One vector is turned by the same rotation once a step. Each row is the vector after some number of steps, and that number follows the row.
The counts run from 0 to 221.
[168 145 130 148 178 176 142  87 164 161 112 133 135 165 112 139 124 178
 146 159 135 150 191 134 139 136 136 129 151 126 143 135 130 102 122 100
 110 122 163  84 166 139]
139
[155 161 169 136 119 106  82 125 111 144 105 110  93 111 116 125 108 103
 207 111 126 156  84 101 181  77 154 100 115 123 172 145 134 124 130 181
 130 151 152 134  81 115]
164
[102 151 124 112  86 136 113 147 149 135 167 200 163  93 128 122 148 107
 146 118 118 107  98 112  99 141 111 104 136 145 135 116 132 112 148 150
 123 174 109  97  89  82]
17
[162 116  71  87 131 179 112 128 172  88 135 154 124 151 140  92 174 152
 156 136 134 130 129 107 105 121  96 117 174 126  96 101 154 117 164  96
 108  88 158 114 163 135]
132
[149 158 139 112 113 148 104 172 104 101  75 106 102 139  93  99 171 126
 147 121 126 149 149 156 158 115 102 108  83 153 137 126 147 111 115 148
 114 123 146 168 168 173]
30
[145 129 139 143  95 142 117 155 120 107 137 159  90 109 142  58 128 107
 120 122 129 100  56 108 112 134  69 126 139 136 111 166 111 136 168 111
 142 162 109 110  86 115]
170
[109 168 159 139 126 142 157 103 130 129 132 181 182 104 128 171 135 153
 112 116 125 154 200 129  98 125 143 142  88  88  78 161 134 118 113 164
 126 133 106 158 121  99]
2
[147 146 134 171  95 166 151 109  94 119 139 110 107 150 107  97 122 138
 117 160 164 160 125 157 181 129 140 209 133 179 127 155 130 134 117 128
 145 151  90 151 181 138]
180
[111  88  91  83 116 101  99 102 164  93  95 153 117 125  98 111 143 153
 129 125 134  94 140 146 111 119 127  48 118 102 140 103 117 157 150 119
 124 126 169  99 120 109]
113
[133 124 173 106 130  99 103 147 124 119 149 156 125 129  96 131 113  79
 163 152 133 160 161 124 125 168 154 197 122 136 145 138 124 166 126 165
 102  86 115  89 116 117]
8
[167 139 120 118  92 109 148 114 163 134 130 128 172 155 117 141 174  98
 134 136 129 155 152 132 118  95 126 154  99  83 109 166 112 183 175 163
 141 161 142 168 170 119]
190
[100 115  81 131 122 140 131  85 138 117 116  91  99 117 143 134 171 152
 114 137 121 104 111 115 114  80 106  81 115  94 114 137 122 114 127 154
 138 189 154 136 129 118]
76
[160 109 114 134 120 111 109 155  87 141 153 181 147 147 202 121 149  85
 115 126 108 102 119 119 108 174  91 201 149 137 154 159 138 149 173 111
 123 160 102 141  88 124]
53
[119 111 146 166 145  75  96 143 126 138 141 135  86 148 155 113 106 100
  95 114 113 109 125 105  76 170 143  96 110 136 145 102 142 136 109 193
 115 126 109 132 100 120]
203
[130 117 181 142 128 116 113 109 138 119 142 157 118 138 139 144  88 150
 113 103 156 165 199 116 110 201 146 137 111 112  81 109 119 137 106 155
  88  80 131  95 113 146]
5
[153 122 113 109  63 144 115 138 133  91  99 143  95 123 147  86 149 111
 126 108 152 126 108 137 138 143  83 150 116 159  62 133 122 143 165 113
 114 107 168 129 139 174]
34
[147 152 137 143 105 194 131  97 147 123 133 172 158 123 101 100 137 144
 126 130 141 173 173 136 149  96 114 170 143 152 138 148 145 105 145  60
 156  97 156  96 138 134]
136
[186  88  69 115 119  89  96 102 132 158 142 144  96 176 176 134 135 117
 150 108 140 127 119 109 131 158 116 156 145 122 168 108 157 145 165 116
  93 128 149 120 134 127]
51
[ 58 152  93  69 123 133 102 141 126 116 139 166 136  86  92 140 113 144
 125 162 121 104 123 150 110 123 136 115 150 139 103 133  90 157 133 144
 128 167 126 123  89  87]
116
[ 83  92  89 140  99 135 126  65 136  89 132  70  87 115 124 110 154 152
 109 182 141 128 137 118 115  91 123  92 126 136 110 135 129 135 115 123
 133 160 166 123 156 143]
77
[121 113 107 120  85 124 135  82 115 145 152 166 191 102 130 159 102 122
 154 142 136 126 114 146 166 148 103 120 120 120 157 143 125 142 178 115
 117 156 168 155  78  71]
153
[119 119 179 141 113  75 148  92 128 144 181 123 117 134 115 124  99  93
 113 131 155 167 167 118 139 145 166 168 111 165 139 130 102 169 120 151
 151 123 141  95 127  79]
198
[133 104  69 113  96  94 120  96 154 112 130 157 141 162 113 144 122 114
 147 137 138 122 132 132 138 201 122 111 131 126 139 155 135 116 172 117
  46 128 172 136 151 133]
150
[120 106 147 119 140 123 116  66 138  98 136 110 147 132 134 155 104 151
 154 165 112 148 155 123 136 144 151  56 104 129 149 140 140 128 126 137
 101 152 188 163 105  81]
157
[180 103 109 127  78 106 132 129 136 100 114 108 122 186 151 101 123 128
 124 113 172 155 116 160 141 145 129 163 124 127  95 143 104 195 163 122
 115 115 138 148 175 142]
187
[199 109 104 133 119 116 114 120 166 129 110 109 110 202 158 133 118 156
 141 134 165 114 111 159 135 131 128 143 107  94 108 138 115 168 164 167
 115 137 118 162 167 128]
186
[110 131  88 105 111 128 129  55 108 123 125  84  94 122 129 136 150 164
 114 155 139 137 130 154 156  87 114 155 163 128  93  98 110 151 136 125
 174 194 125  87 120  97]
80
[124 152 163 140 157 143 141 101  65 115 117 109  96 116 122 103 148 121
  89 159 122 138 164 146 122  80 122 188 137 140 109 143 129 148  94 149
 175 142  97 126 114 115]
82
[133 183 115 143 145 125 129 108 152 182 145 137 102 154 191 158 117 155
 155 165 132 132 153 142 132 138 127 168 166 175  73 118 104 117 139 154
 139 148 164 142 134 101]
43
[184 119 147 171 136 115 137 140  96 111  95  75 113 181 119  93 147 135
  98 114 143 130 157 144 138 152 126 163  97 107 118 145 143 126 120 157
 114 136 115 162 185 173]
184
[105 139 133 120 140 131 133  92  75 107 127  88 101 118 119 105 151 126
 106 161 134 167 162 149 168  83 125 203 146 158 111 125 114 156  99 125
 174 162 127  91 138 114]
81
[149  80 160 156 141 110 127 138 109 133 109  47 127 122 100 149 117 113
 104 135 135 144 110 139 162 128 163  89  98 151 210 144 125 120 106 160
 117 152 175 128 143 164]
66
[155 145  97 146 129 113 126 175 104 125 137 145  85 145 139 111 114  96
  94 124 165 138 118 113  99 105 140 186 174 139  86 133 132 180 138 136
 151  94  82 149 135 150]
89
[134  95 120 105 115 100 106 130 118  92 104 125 165 108  37 114 163  92
 104 125 103 129 147 138 140  99 135 126  95  95 200 129 134 156 125 143
 128 121 149 105 112 159]
110
[127 122 128 136 146 125 140 136 143 171 128 110 182 159 101 144 105 150
 120  93 132 177 166 159 129 117 180 100 118 119 173  61 137 100 101 169
 129 119 131 108 132  95]
102
[132 126 173 136 122 130 151 107  79  93 157 159 184  83 115 135 142 114
 108 133  98 140 163 125 127 155 110 119  88 119 132 154 151 126 122 114
 114 139 171 173  96  93]
155
[136  99  93 117 162 170 148 120 154 154 172 128 208 144 131 166 109 151
  88 141 136 128 150 128 101 136 146 154 177 106 119  97 109 157 170 135
 127 161 107  96 141  55]
98
[153 150 176 198 122 151 146 125  81 165 127 113  99 136 127 102 115 170
 106 112 158 142 127 146 179 121 121 198 108 143 123 133 128 103 106 133
 149 147  72 159 140 121]
181
[151 144 129 117 170 129 159  78 165 161 111 111 117 145 154 140 152 161
 152 126 137 132 188 129 137 139  76  91 111 123 106 120 105 113 144 117
 145 128 214 142 162 101]
40
[109  89 137  92 127 177  98 123 136  68 135 121 117 111 130  92 159 133
  87 142 143 115 143 122  90 169 141  96 124 190 149 112 138 160 127 105
 126 172 112 114 168 149]
213
[194 156  80 112 118 136 138 134 133 185 150 129 118 130 107 151 138  88
 128 101 164 132 118 107 140  51 109 153 161  87 126 113 143 171 155 144
 174 123 110 130 156 109]
91
[116 110 105 106 111 107 102 157 125 139 107 155 188 114  65 137 144 108
 140 111 119 109 127 144 153  96 128 144  86  76 186 110 123 151 125 169
 131 137 114  77  90 110]
109
[173 147  72  94 164 114 111 148 135 150 112  98  61 173 144 159 126 126
 140 126 142 108 123 125  99 109 136 139 183  88 103 114 121 157 117 177
 125 155 103 141 150 123]
87
